[[119, 141, 119, 129, 111, 121, 119, 124, 129, 122, 117], [120, 142, 119, 130, 113, 122, 117, 129, 130, 118, 114], [136, 127, 121, 140, 136, 138, 137, 128, 127, 156, 132], [120, 144, 116, 133, 110, 123, 119, 125, 129, 127, 114], [123, 142, 113, 138, 110, 124, 125, 116, 127, 147, 121], [136, 116, 135, 128, 143, 135, 138, 130, 127, 139, 140], [127, 128, 131, 125, 133, 129, 122, 142, 132, 105, 121], [122, 123, 136, 116, 115, 115, 131, 105, 121, 134, 142], [128, 130, 124, 132, 120, 126, 133, 114, 124, 151, 134], [134, 116, 135, 126, 136, 130, 139, 120, 125, 143, 143], [134, 123, 127, 135, 136, 135, 137, 125, 126, 151, 136], [119, 144, 116, 133, 109, 122, 120, 122, 129, 129, 116], [137, 119, 133, 131, 147, 138, 133, 141, 130, 127, 131], [122, 130, 133, 118, 122, 120, 119, 131, 129, 101, 122]]
Read off the entry just left of the largest entry.
127
The entry just left of 109: 133
Read off the entry just right of the smallest entry.
122
The entry just right of the largest entry -> 132
Read off the maximum.
156
The smallest entry: 101

[[141 123 132 140 140 125 143 130 132 133 125 132 136 126 131]
 [105 132 112 109 106 133 104 141 133 133 127 137 108 129 137]
 [121 131 123 119 119 129 120 120 125 123 132 121 122 132 122]
 [105 132 112 108 105 134 104 141 135 133 127 138 106 130 137]]
Report the entry in the bottom-right corner.
137
Report the top-right entry.
131
The first entry, reading row by row: 141
Report the second entry on the main diagonal.
132
The 2nd-last entry, reading row by row -> 130
Report the bottom-left entry.
105
Report the entry just right of the largest entry.
130
The entry directly above 135 is 125
Report the second entry on the diagonal from the top-right corner.
129
Report the entry directly below 109.
119
Report the fourth entry, reading row by row.
140
The fourth entry from the end, reading row by row -> 138
The bottom entry of the column that holds the largest entry: 104

[[120 127 124 126 129]
 [131 137 128 134 126]
 [119 125 128 117 151]
 [123 140 127 129 127]
 [119 129 145 115 132]
 [130 137 135 133 127]
 [128 119 133 130 133]
 [121 133 128 128 126]
 [118 124 122 124 130]
 [133 123 130 127 130]]
Rows and columns are numbered from 1.
The entry directly above the largest entry is 126
The entry in row 2 and column 1 -> 131
The entry at row 3, column 1 -> 119
The entry just right of the smallest entry -> 132
What is the entry at row 1, column 2?
Answer: 127
What is the entry in the bottom-left corner?
Answer: 133
What is the entry directly below 132?
Answer: 127
The entry in row 1 and column 1 -> 120
What is the entry in the top-right corner?
Answer: 129
The entry just left of the largest entry is 117
What is the entry just left of 115?
Answer: 145
The entry directly below 145 -> 135
What is the bottom entry of the column that holds the smallest entry?
Answer: 127
What is the top entry of the column that holds the smallest entry?
Answer: 126
What is the largest entry?
Answer: 151
What is the bottom entry of the column that holds the largest entry?
Answer: 130
The entry at row 3, column 3 -> 128
What is the entry just left of 135?
Answer: 137
The entry in row 3 and column 2 -> 125
The entry directly below the smallest entry is 133

Questions about the matrix below. Counting starts at 1.
1) Report the entry directly below 117.
2) Report the bottom-right entry.
3) Report the entry in row 3 and column 1.
4) Report the entry directly below the smallest entry.
5) Report the entry directly below 122.
6) Report the entry at the centre.
7) Report the entry at row 1, column 3.
8) Report the entry in the top-right corner.
[[121 154 144 153 108 131 106 133 114]
 [124 141 137 141 116 131 116 131 120]
 [141  99 105  98 155 119 155 123 146]
 [127 132 130 132 126 128 125 128 127]
 [137 110 112 109 147 120 146 125 141]
 [134 147 128 141 122 118 118 135 124]
 [136 105 112 105 148 123 149 124 141]
 [135 114 117 113 141 123 141 126 137]
 [130 123 124 123 134 126 133 127 132]]
1) 124
2) 132
3) 141
4) 132
5) 148
6) 147
7) 144
8) 114

arr =
[[119 126 141 126 142 144 139 139 126]
 [131 132 125 126 123 139 122 127 126]
 [135 131 119 128 119 127 118 122 128]
 [132 130 126 127 126 139 121 127 127]
 [119 121 143 130 146 129 144 138 129]
 [124 123 134 130 135 117 137 130 130]
 [119 121 144 129 146 132 143 138 129]
 [123 127 138 126 139 146 134 137 126]
 [115 120 148 129 150 129 149 141 129]
 [121 123 138 129 139 124 140 134 129]
 [125 119 139 133 143 114 140 132 132]
 [132 129 122 129 121 121 123 123 129]]
Read off the fifth entry from the end, reading row by row.
Answer: 121
The last entry of the largest entry's row -> 129
Read off the last entry of the smallest entry's row.
Answer: 132
Read off the largest entry in the first column.
Answer: 135
Read off the second-last entry, reading row by row.
Answer: 123
Read off the bottom-right entry.
Answer: 129
Read off the entry directly above the largest entry.
Answer: 139
Read off the 1st entry on the diagonal from the top-right corner.
Answer: 126
The second largest entry: 149
The bottom entry of the column that holds the smallest entry -> 121
The smallest entry: 114
The fourth entry in reading order is 126
The entry just right of the smallest entry: 140
The bottom-left entry: 132
Read off the third smallest entry.
Answer: 117
The first entry in reading order -> 119
Read off the entry directly below the largest entry.
Answer: 139
The top entry of the column that holds the largest entry is 142
Read off the top entry of the column that holds the smallest entry.
Answer: 144
Read off the second entry on the diagonal from the top-right corner.
Answer: 127
The maximum -> 150
Read off the third largest entry.
Answer: 148
Read off the entry just left of 149.
Answer: 129
The 3rd entry on the main diagonal is 119
Read off the first entry of the smallest entry's row.
Answer: 125
The entry directly above the smallest entry is 124

A =
[[146 147 112 132 113 137 114]
 [146 148 108 133 109 136 113]
 [121 120 137 130 137 124 136]
 [151 152 104 135 106 139 109]
 [113 121 145 120 142 136 144]
 [126 125 133 128 134 131 131]
 [124 127 131 126 129 130 131]
 [129 124 126 135 127 117 127]
 [121 125 138 124 137 133 136]
 [144 141 109 137 109 119 113]
 [130 125 129 134 131 123 128]
 [119 123 138 124 136 131 137]]
Counting starts at 1.
Report the entry in row 1 and column 2.
A: 147
Report the entry directly above the smallest entry.
A: 137
Report the top-right entry.
A: 114
Report the entry at row 3, column 1.
A: 121
Report the minimum.
A: 104
Report the top entry of the column that holds the smallest entry.
A: 112
Report the entry at row 3, column 2.
A: 120
The entry directly below the smallest entry: 145
The entry in row 2 and column 1 is 146
The entry just right of 145 is 120
Report the bottom entry of the column that holds the smallest entry.
A: 138
Report the entry in the bottom-right corner.
A: 137
Report the entry in row 2 and column 3.
A: 108
Report the entry just right of 141.
A: 109
Report the entry in the top-left corner.
A: 146
Report the entry directly below the largest entry.
A: 121
The maximum is 152
The entry in the bottom-left corner: 119
The entry just left of the largest entry is 151
The entry in row 2 and column 2: 148
Report the entry directly below 145.
A: 133
Report the entry just right of the smallest entry.
A: 135
Report the entry just left of 117.
A: 127
The bottom entry of the column that holds the largest entry is 123
